In the rows, 128 means zero.
The rows of D fall into 3 groups, which share some directions, and each row is roughly a mix of its group's hidden directions.
D:
[[117 142 114 126 153  92 110 124 162 154  84]
 [161 102 148 113 119 117 111 150  94 129 172]
 [134 106 143 122  97 129 126 148  75 120 166]
 [157 127 102 108 156 141 170 127  96 128 156]
 [ 94 141 118 149 148 144 144 106 181 121 110]
 [126 109 120 131 133 134 110  63 114 120 163]
 [120 133 129 172 113 138 115 131 183 128 158]
 [114  83 125 118 133 158 140 158  95  98 116]
 [108 129 139 146 119 103  95  98 179 145 117]
 [128 120 142 116 126 164 153 162 102  81 137]
 [116  87 131 159 136  95  90 131 139 157 120]
 [111 119 107 147 151 100  99  85 146 160 125]
 [139 121 138 112 127 158 167 174 111  96 137]
 [130 112 140 140 106 164 125 114  96 123 181]
 [172 110 137 129 106 117 107 153  85 137 151]
 [135 144 109  98 126 132 137 149  84 174 110]
 [152  92 149 152  97 133 105 154 105 101 118]
 [140 149 139 100 120 138 154 113  90 107 174]
 [147 120 145 105 117 150 156 157  89  98 152]
 [140 116 131 137 109 163 132 115 114 139 191]
 [152 138 123 107 153 159 163 158  98 102 140]
 [122 127 156 116 128 160 151 152  92 102 166]
 [123 131 149 132 122 159 122 186  99 136 153]
 [119 129 128  76 148 133 155 132  89 117  97]
 [102 114 102 135 180 107 117  89 124 133 137]
 [159 168 130  84 139 102 151 137 131 140 107]
 [139 116 142 115 110 165 159 146  97  95 157]
 [149 129  75 129 137 149 145 144 134 147  86]
 [124 137 132 179 106 119  98 102 165 133 144]
 [104 100 115 146 165  95 117 101 160 144 122]
 [155 146 145 110  92 152 147 161  94 112 136]
 [143  66 144 145 137 131 113 137 117  97 147]
 [106 156 114 142 150 109 111 142 177 151 104]
 [131 134 154 114 125 144 145 113 110 118 194]
 [119 124 127  86 176 102 144  91 125 131 130]
 [113 117 109 158 128 111  99  96 157 171 127]
 [133 126 142  89 128 147 164 157  96  93 136]
 [127 125 116 126 127  97 106  82 136 180 133]
 [152 147 148 109  96 156 146 167 108 102 132]
 [112 113 116 149 131  95  94 109 140 173 103]
 [122 119 143 144 132 182 103 130  99 127 167]
 [132  99 112 124 135 107 109  64 119 146 136]
 [137 178 100 125 115 128 133 133 116 180 136]
 [115 111 117 137 127 144 109  73 128 153 168]
 [145 125 131 116  93 147 143 169  79 116 125]
 [122 102 132 183 101 127  87 120 138 137 136]
 [148 112 142 122 109 152 137 163  91  84 122]
 [121 120 150 129 113 149 142 183  95 100 117]
 [114 116 110 138 137 100 100  81 146 164 112]
 [132 135  82 134 116 142 141 131 128 155  73]
 [108 157 120 156 133 126 130 100 182 138 104]
 [127 132  99 145 105 121 106 130 124 159  71]
 [125 146 107 111 155  97 145 128 173 115  92]
 [141 133 140  95 126 147 166 153 102  85 139]
 [163 129 150 115 101 142 139 173  94 113 142]
 [109 112 107 180 112 110 102 105 158 122 125]
 [145 141 119  87 141 133 154 142  80 136  99]
 [114 115 164 141 103  99 100 137 173 120 113]
 [121 144 139 126 138 139 142 186 131  92  97]
 [109 148 115 138 139 105 110 113 172 167 100]
 [125  88 103 149 173 125 138 132 156 157 125]
 [106 148 123 144 149 129 142 100 189 122 117]
 [115 128 111 142 140  93 100 105 158 169 103]
 [141 134 142 103 119 154 164 149 103  88 155]
 [117 119 111 154 134  98  94 100 153 167 110]
 [130 109 129 132 128 174 140 143  85 100 158]
 [119 132 114 146 136 104  94  85 152 168 126]
 [146 140 140  83 148 135 143 123  75 144 117]
 [112 164 125 131 145 158 110 109 157 159 164]
 [132 137 142  96 122 158 169 158 110  94 139]
 [141  98 146 135 104 145 118 127  75 133 163]
 [ 91 109 108 149 142 117 108  96 144 168 110]
 [133 136 173 111 115 133 134 140 104  94 172]
 [131  99 116 150 120 110 100  76 129 160 117]
 [147 158 121  82 134 127 156 142  88 132 107]
 [138 133 109 107 154  82 136 142 156 138  88]
 [109 121 109 140 164 107 116  82 159 149 136]
 [118 143 168 123 142 129 127  99 150 115 182]
 [ 96  87 134 154 142 100 104 118 162 143 130]
 [160 148 139 106  97 150 147 154  87 113 140]
 [157  94 136 137 116 111  96 133  90 139 164]
 [113 120 121 144 134  90 103  82 156 157 126]
 [126 143 125 140 132 164 123 143 143 149 190]
 [130 142 122  92 134 139 148 140  83 142  83]
 [113  96 131 155 121  88  91 114 141 160 121]
 [116 131 140 145 103  92  86  99 148 153 112]
 [160 100 132 115 112 126 117 165  79 131 147]
 [142 122 135 121  88 150 133 178  94 113 119]
 [151 119 122 126  95 134 116 166  74 139 129]
 [105 160 117 152 145 152 148 104 176 123 123]
 [143 153 119  78 154 121 162 127 100 129 109]
 [139 130 142 112 111 164 158 173 104 100 136]
 [141 158 130 110 151 166 156 116 156 111 161]
 [112 164 113 127 146 127 142 119 185 114 102]
 [138 181 114 115 117 100 130 121 136 168 105]
 [ 99 140 108 170 123 163 130 122 152 145  94]
 [ 99 153 120  85 159 111 153 102 147 133 116]
 [102 131 119 135 166 108 118  83 169 132 130]
 [166 141 122 122 120 118 122 146  97 172  92]
 [131 149 101 128 108 120 131 129 128 137  59]
 [131 133 103 134 121 129 125 151 157 129  62]
 [104 121 107 146 157 107 103  83 150 154 125]
 [143 143 114 103 142 166 167 143 102 101 148]
 [117 131 111 159 140 104  92 106 163 162 118]
 [115 116 112 137 129 151 126  70 139 123 171]
 [ 97 159 118  84 123 103 135 120 122 154  96]
 [113 131 109 128 156 103 104  77 154 137 104]
 [136  91 138 134 110 141 121 144  80 141 169]
 [ 93 112 173 127 142 124 132 141 111  88 154]
 [148 142 140 111  82 146 139 164  95 108 120]
 [124  90 141 156 130 108 105 131 182 126 111]
 [145  91 135 110 119 137 129 163  79 103 138]
 [142 118 136 130 113 158 126 135 102 150 189]
 [111 111 169 130 163 118 120 131 125 102 174]
 [117  68 145 141 144 131 122 132 147  90 115]
 [120 126 112 162 122 108 101 103 162 171 115]
 [134 100 142 110 127 139 142 173  82 102 127]
 [156 142 110 106 166 144 168 147 139 101 117]
 [127  69 128 142 134 141 129 147 118  84 111]
 [152 123 138  82 144 105 133 128  83 141 101]
 [136  84 137 143 130 162 126 142  92  94 149]
 [ 87 151 129 120 154 144 151 101 168 123 111]
 [111 129 107 150 133 108 108  89 169 157 109]]
One row of each group comes first, with its name. Which group is each row after those in?
[141 144 137 114  84 156 141 163  92 112 118]
<29>
[144 121 148  93 119 145 153 154  80 109 143]
<35>
[166 110 134 121 113 125 115 149  71 129 152]
<116>

[144  99 136 157 129 169 135 152 126  92 156]
<116>
[121 125 106 101 155  97 146  98 150 101  94]
<35>
[111 138 130 165 120 119 115 109 189 125 144]
<116>
[ 96 117 130 166  89 160 116 142 135  99 130]
<116>
[150 123  75 137 159 131 121 109 138 168 124]
<29>
[133  93 126 110 131 113 114  75  88 131 138]
<35>
[124 132 127 119 136  83 118 122 133 137  65]
<35>
[147 111 139 119 126 114 132 194  96 134 120]
<35>
